In the rows, 128 means zero.
The rows below come in pairs that one turn or mirror swaps. Which row does each named row swap with?
k127: [148 121 144 103  88  95 101 116 121 134 123 125 132 119]
k801: [151 112 149  98  90  97  96 122 130 137 130 131 133 121]
k144: [143 121 130  99  88  95 110 109 123 132 120 132 123 129]
k874: [129 108 136 139 125 136 115 127 121 140 125 101 105 128]
k248: [146 118 142  97  90  93 105 120 117 136 121 124 123 121]
k480: [127 141 193  91 121 131 102 109 148 118 140 115 122 127]
k564: [140 122 147 135 132 132 116 123 122 145 121  90 102 121]
k573: [122  91 172 123 112 120 104 126 147 138 152 145 114 144]
k68: [122 125 148 104 109 112 137  92 136 132 117 135  86 156]
k405: [140 108 155 140 138 137 119 126 125 141 121  96 104 126]
k961: [120 131 151 110 113 113 140  88 138 130 118 134  91 151]
k754: [130 104 185 116 112 117  95 115 155 134 155 140 111 150]
k135: [139 122 141  95  90  96 105 113 113 128 121 127 126 128]
k131: [152 119 143 100  92  99  96 123 121 138 124 121 132 118]
k919: [133  93 184 122 115 127  93 121 147 129 149 133 115 148]
k561: [133 124 147 127 135 137 123 116 117 139 120  91  99 124]
k350: [118 129 141 103 107 102 136  95 127 129 119 141  99 145]
k472: [139  97 181 108 109 118  96 115 152 136 155 144 122 145]
k800: [130 111 184 113 120 119 101 121 154 135 154 142 106 160]
k474: [164 136 163 104 130 137 122 106 159 147 120 106 119 118]
k739: [115 131 148 111 121 123 140  92 133 130 117 123  85 149]
k518: [137  99 182 108 113 113  95 115 146 131 155 147 116 144]
k352: [126 145 198  92 123 127 114 119 141 127 136 122 120 124]
k82: [166 139 156 103 118 146 110 107 160 139 118 105 118 132]
k291: [141 115 148 128 131 129 124 119 116 132 120  88  97 120]
k274: [170 130 162 109 121 138 120 104 163 147 121 112 125 130]
k558: [148 128 143 129 131 129 107 134 121 144 124  90 107 127]
k459: [128 124 143 103 108 107 140  91 134 136 115 141  96 152]
k744: [141 120 139 130 137 134 120 116 117 137 119  94  98 124]
k746: [116 129 157 108 120 119 139  92 140 130 120 135  86 155]
k476: [133 139 196  95 117 134  93 106 147 121 140 123 114 135]
k759: [142  92 183 109 107 113 101 114 153 125 152 140 110 146]
k674: [121 143 196  98 120 131 111 113 134 119 135 112 124 127]
k777: [166 140 167 111 133 137 118 112 148 149 116 107 114 116]

k754 is swapped with k564
k874 is swapped with k573
k674 is swapped with k274
k291 is swapped with k759
k352 is swapped with k82
k961 is swapped with k127
k746 is swapped with k131

The rows below come in pairs that one turn or mirror swaps. Which row does each named row swap with?
k715: [137 126 145 146 122 138 165 142 110 156 123 115 142 150 133 125 159 118
 164 139]
k891: [143 142 149 145 141 138 149 130 109 149 133 122 115 130 160 119  97 106
 124 115]
k907: [104 113 132 122 108 143 126 166 106 138 105 124 100 163 154 157 141 115
 131 152]
k551: [110 100 130 117  94 149 135 149 124 147 110 123 107 159 150 143 161 133
 135 162]
k401: [111 126 127 134 125 133 128 150 121 122 122 120 121 113 150 115  99 127
 111 112]
k58: [116 134 142 121 128 145 150 162 124 160 105  95 118 159 145 128 133 121
 141 172]
k176: [130 115 147 142 120 141 141 127 125 120 126 133 142 112 153 121 134 120
 146 100]
k924: [149 138 139 109 135 146 144 132 116 175 133 121 117 156 133 113 143 121
 131 153]
k581: [105 110 130 115 119 153 144 139 121 150 109 109 116 159 151 133 162 124
 151 172]
k741: [105 107 118 149 113 134 126 143 118 124 124 133 108 111 157 133 122 122
 119 102]
k797: [142 122 150 157 121 144 170 124 137 168 133 114 109 125 167 114 126 122
 136 135]
k209: [126 128 128 110  98 141 124 129 123 112 133 144 107 153 158 140 119 146
 131 146]
k41: [112 120 155 150 124 137 171 133 127 142 115 125 139 136 157  88 123 126
 128 147]
k321: [118 107 125 147 107 130 138 149 107 121 125 137 141 126 135 129 147 126
 140 103]
k556: [145 149 132 117 149 143 132 146 104 162 127 121 122 156 134 124 120 105
 124 131]
k470: [128 133 141 127 117 139 153 136 124 144 115 108 112 171 165 120  99 141
 144 164]
k214: [113 129 120 121 143 156 150 123 118 159 122 103 122 141 145 136 156 107
 161 153]
k428: [122 129 115 110 129 140 110 161 100 141 119 134 115 155 132 139 130 112
 115 127]
k433: [104  92 123 142  88 141 139 153 132 138 115 129  98 132 163 142 149 134
 126 138]
k171: [144 125 144 142 126 142 153 111 127 149 140 127 121 117 156 105 112 125
 122 113]
k185: [113 119 125 128 105 132 132 137 121 116 118 126 111 150 166 122  87 147
 125 135]
k865: [127 128 144 142 131 147 164 141 125 175 116 101 109 154 155 133 147 112
 153 163]
k869: [121 127 140 140 132 147 161 144 125 174 114 103 108 156 154 135 149 110
 154 163]
k975: [149 147 146 117 118 145 146 114 127 136 141 131 113 157 160 127 114 140
 142 156]
k50: [124 114 114 107 113 138 112 142 111 134 132 144 113 134 132 121 136 130
 106 120]
k827: [135 139 145 146 143 136 139 138 104 140 132 123 115 133 160 127  91 108
 122 112]
k649: [147 122 141 139 119 147 156 112 127 149 143 128 119 118 159 105 116 128
 117 117]
k986: [ 88 101 140 139 103 135 152 153 124 126 104 133 131 143 155 106 140 132
 124 152]
k382: [121 111 153 128 113 149 148 144 125 139 109 120 135 150 149 139 169 118
 167 149]
k630: [102 117 104 127 133 147 129 121 115 127 129 123 123 109 146 132 136 113
 139 111]
k271: [109 119 136 126 120 142 128 168 103 143 107 120 103 170 154 157 132 112
 135 157]
k206: [115  99 129 118  90 154 141 147 125 149 115 126 105 156 152 139 162 133
 129 163]
k347: [121 120 130 136 134 143 140 113 120 127 136 125 127 108 157 104 115 122
 125 108]
k340: [107 111 116 150 118 134 129 140 119 127 126 133 109 110 157 130 119 119
 120 101]

k50 is swapped with k924
k470 is swapped with k185
k58 is swapped with k401
k347 is swapped with k581
k176 is swapped with k382
k209 is swapped with k975
k891 is swapped with k907

The rows below come in pairs that one turn or mirror swaps. Which row does each named row swap with?
k727: [127 121 138 143 110 124 139 117 121 131 103 137 145 151 101  95 144]
k799: [113 128 112 114 141 130 139 129 124  81 115 141 131 125 144 117 120]
k889: [128 150 142 144 126 116 123 120 125 101 138 149 136 124 162 157 142]
k695: [103 117 152 157 140 117 112 124 120 121 143 124 159 158 137 122 143]
k407: [122 111 141 139 127  91 135 130 156 120 126 123 143 156 141 114 103]
k758: [133 146 136 146 109 130 117 107 109 111 118 148 127 120 139 144 161]
k373: [ 97 148 133 146 129 136  97 138 110 121 121 141 126 126 128 137 138]
k174: [148  98 114 142 138 113 135 110 128 139 137 117 135 126 118 134 142]
k284: [144 124 148 145 106 133 109 126 120 129 126 144 133 162 110 146 127]
k153: [101 163 136 128 137 126 131 136 136 144 132 152 141 123 126 114 137]
k348: [109 128 139 153 128 128  94 109 102 133 134 137 135 129 110 111 144]
k997: [126 129 143 111 133 107 141 114 159 132 139 146 133 143 140 129 100]
k684: [160 128 110 127 136 132 155 110 129 125 135 134 116 128 127 125 123]
k605: [133  92 122 145 132  99 133 124 146 128 132 107 143 148 128 117 128]
k637: [120 106 137 139 132  94 136 131 154 117 120 118 149 147 138 113 103]
k735: [121 157 144 156 121  98 118 111 122 100 111 154 127 119 124 115 115]
k314: [124 129 134 154  99 131 123 115 105 111 101 141 134 135 119 114 158]
k241: [144 114 113 150 142 121 144 119 123  87 114 119 128 142 144 118 116]
k574: [113 110 151 175 133 127 127 104 116 127 124 136 125 125 141 141 145]
k96: [114 135 123 102 143 124 145 116 148 109 134 148 127 126 146 127 111]
k160: [128 148 139 118 116 137 114 141 120 115 118 141 119 130 132  94 150]
k139: [129 127 141 104 134 112 142 117 153 132 146 141 135 135 139 131 102]

k695 is swapped with k153
k735 is swapped with k284
k684 is swapped with k241
k889 is swapped with k727
k758 is swapped with k314

The rows below come in pairs that one turn or mirror swaps. Which row does each named row swap with?
k783: [141  94 126 151 115 114 131 135 162 138  96 118 121 163 131 168 133 138
 144 164 139 117 120 122 133 112]
k75: [182 139 153 102 170 113 147 149 161 112 116 128 112 122 133 161 121 119
 119 123 132 123 138  88 101 111]
k296: [136  96 138 128 117 115 130 146 155 130 104 115 119 169 119 191 154 151
 143 142 143 156 132 110 111 106]
k441: [169 101 164 131 156 120 133 142 161 121 109 124 126 135 167 177 152 132
 130 163 143 116 131 119  89 121]
k533: [118 119 139 116 140 149 126 142 158 110 110 114 117 124 157 165 117 143
 138 125 134 114 128 102 154 108]
k905: [175 116 134 120 143 123 111 129 159 104  95 112 116 135 161 176 126 130
 149 117 116 141 114 114 111  98]
k960: [154 108 145 140 114 123 126 140 166 118  96 110 118 145 163 176 133 135
 149 159 134 110 129 139 110 112]
k690: [197 107 179 125 167 119 146 140 170 109 113 129 132 120 131 179 130 148
 133 135 140 165 131 124 129 105]
k560: [151 112 140 124 155 110 132 142 153 123 114 119 129 142  78 170 146 141
 131 115 138 164 135  82 125 115]
k128: [158 136 136 108 143 112 150 149 157 102 115 115 106 135 111 156 129 115
 126  98 122 117 134  92 145 103]
k820: [134 107 172 124 161 147 147 147 165 116 123 126 133 112 135 167 124 156
 127 140 152 130 138 111 166 116]
k774: [166 121 137 134 155 105 155 142 166 131 114 131 124 135  77 150 113 133
 125 132 139 136 133  94 154 114]
k648: [151  82 170 149 138 120 144 142 161 119 113 117 134 145 140 177 172 139
 134 157 145 117 133 135 138 121]
k978: [183 136 160 128 171 112 149 142 168 111 115 125 130 106  96 150 116 128
 125 122 133 132 142 102 137 121]
k613: [157 117 164 139 175 125 151 140 162 111 112 129 134 125  68 175 135 138
 123 144 135 113 138  98 131 115]
k856: [133 117 136 130 119 130 138 144 160 112  94 116 106 162 121 191 130 136
 141 154 127  95 127 117 108  96]

k533 is swapped with k820
k613 is swapped with k856
k905 is swapped with k690

The rows below come in pairs that one turn or mirror swaps. Which row does each named row swap with?
k970: [138 128  92 148 141 146 145 142 114 132 144 138 125 121 164 138 106 119
 130 130 171 138 118  92 146 118 146 117 144 118]
k280: [127 146 126 102 139  98  97 163 126 121 114 135 109 154 130 149 107 114
 104 133 132 147 118 120 154 126 140  84 134 154]
k619: [112 121 136 131 154 143 128 128 128 137 128 139 116 123 169 128 109 120
 137 125 160 149 143 148 150  92 134 122 126 157]
k958: [137 150 101 134 117 113 146 129  93 120 125 154 123 154 152 123  95 101
 119 118 129 133 122 111 136 138 145 101 139 100]
k106: [139 147 105 116 140 131 112 145 107 112 130 131 112 168 136 155  95 130
 106 122  99 132 122 157 145 120 124 104 167 124]
k994: [124 136 113 133 115 111 125 152 137 120 155 138 111 139 150 143 111 112
 120 129  97 137 115 165 146 111 132 105 147 119]
k465: [122 155 116 134 124 112 162 127 101 128 100 121 123 123 154 122 109 124
 131 102 137 134 164 105 144  91 133 118 151 127]
k273: [125 149 100 121 132 117 151 143 115 133 132 134 126 137 138 143 104 128
 120 125 135 148 125  89 149 102 121  99 200 142]
k570: [127 144 155 116 128 138 126 179 102 137 108 130 114 110 146 135  86 120
 114 138 120 138 114 110 155 114 136 119 135 131]
k896: [134 143 130 152 136 136 142 129 113 111 114 171 117 151 129 178 112 130
 117 139 147 123 151 115 141 121 105 115 142 145]
k435: [107 141 118 116 105 149 138 145 103 136  95 134 132 144 147 147 122 113
 101  91 155 144 137 140 145 111 105 119 118 137]
k678: [148 144 117 141 144 148 128 158 133 125 138 146 134 145 172 142 121 125
 130 115 155 163 145 156 124  89 131 110 127 138]
k19: [139 128 112 118  95 128 111 149 121 116 124 132 114 140 148 145 124 138
 115 131 146 134 106 122 190 111 101 103 157 144]
k161: [126 132 105 132 146 140 109 151 132 133 104 132 114 124 130 160 127 109
 117 119 152 113 168 130 149 111 141 113 118 155]

k994 is swapped with k678
k273 is swapped with k465
k280 is swapped with k161

The rows below come in pairs that one turn or mirror swaps. Which row does each named row swap with?
k607: [152 111 136 112 133 141 120 129 131 127 110 129 118 131 137 148 143 139
 148 124 126 114 113 122 105 155 157 105 118 130 166 109  83 119 126 134
 134 112]
k881: [160 121 138  91 115 116 145 131 113 135 124 124 138 152 123 125 131 116
 109 157 136 134 121 125 152 156 128 123 124 152 148 137 136 116  95 135
 110 124]
k550: [159 138 124 118 115 107 125 118 126 124 130 121 140 134 143 128 115 127
 123 160 149 166 124 123 154 116 144 143 120 167 155 144  92 137 113 163
 118 161]
k81: [141 112 132 105 134 152 146 169 124 133 125 110 150 115  95 116 144 146
 139 138 136 159 129 130 126 163 172 145 143 118 159 118 135 143 146 113
 143 165]
k623: [167 116 128  92 108 114 145 115 123 139 130 116 150 142 125 121 121 127
 104 161 149 141 129 131 154 154 126 137 127 140 134 143 136 108 111 139
 125 126]
k718: [147 135 127 131 121 120 114 121 137 107 114 155 133 127 122 135 130 119
 137 149 138 159 131 136 113 139 168 128 137 152 149 138  66 138 134 144
 142 131]
k61: [179 101 138  99 117 128 129 110 138 131 130 108 127 134 150 126 124 144
 130 138 154 119 113 118 138 150 132  97 103 125 148 123 120 104 115 151
 117 127]
k834: [152 124 132 129 127 138 123 147 145 104 129 132 140 107 110 109 130 141
 148 143 155 182 132 131 122 141 183 127 137 131 152 131 101 154 154 138
 141 180]
k431: [145 105 152 133 143 139 142 148 115 139 117 102 115 142 134 116 143 156
 155 135 144 141 102 105 122 125 159 112 122 141 185 115 119 156 122 135
 106 150]
k26: [157 131 130 135 123 115 129 125 145 120 132 135 156 118 107 106 121 139
 121 162 159 180 139 136 129 135 163 148 154 136 128 143 111 145 146 137
 143 155]
k566: [180 105 138 101 111 120 133 103 136 123 128 117 130 138 149 125 120 135
 121 144 157 129 117 124 140 149 128 107 110 137 141 137 119 103 112 156
 120 122]
k415: [134 126 140 107 135 146 143 177 115 124 119 127 142 126  92 117 148 128
 138 143 128 162 127 127 128 160 173 137 144 140 166 123 131 154 131 115
 129 165]
k831: [148 114 135 110 142 153 132 159 120 138 123  92 127 121 138 137 141 157
 155 123 130 134 106 108 128 136 162 127 112 132 186 101 108 141 129 138
 122 168]
k559: [146 112 136 108 140 157 138 166 132 130 127 111 140 111  99 118 137 155
 146 131 139 155 129 125 114 159 176 141 145 116 158 113 129 144 148 114
 148 165]
k25: [149 115 138 125 132 151 130 157 140 104 124 125 136 106 108 113 137 145
 153 132 150 173 127 129 112 150 185 129 138 125 160 126 108 152 156 134
 145 176]
k344: [173 117 130  97 110 112 136 106 131 135 133 120 143 140 130 123 110 131
 106 161 154 141 132 128 146 147 126 134 130 142 129 145 128 107 110 144
 128 123]
k5: [152 123 145 142 124 107 136 120 119 127 121 123 125 150 135 108 124 134
 133 162 157 168 116 115 140 111 149 124 129 166 162 146 107 156 113 152
 104 147]
k738: [130 124 136 118 133 145 119 143 130 117 132  93 139 124 116 109 137 131
 134 145 139 178 130 148  88 143 154 138 150 147 159 130  73 133 129 122
 156 150]
k52: [169  97 142 105 137 140 138 129 135 149 129  98 136 128 132 125 136 163
 132 130 144 110 112 116 121 157 139 113 124 107 149 106 135 113 129 127
 129 122]
k998: [148 111 139  99 126 136 122 118 125 133 133  80 131 142 143 120 132 132
 120 144 140 140 119 141 100 149 122 119 129 146 156 127  84 101 103 131
 141 117]

k998 is swapped with k738
k559 is swapped with k344
k718 is swapped with k607

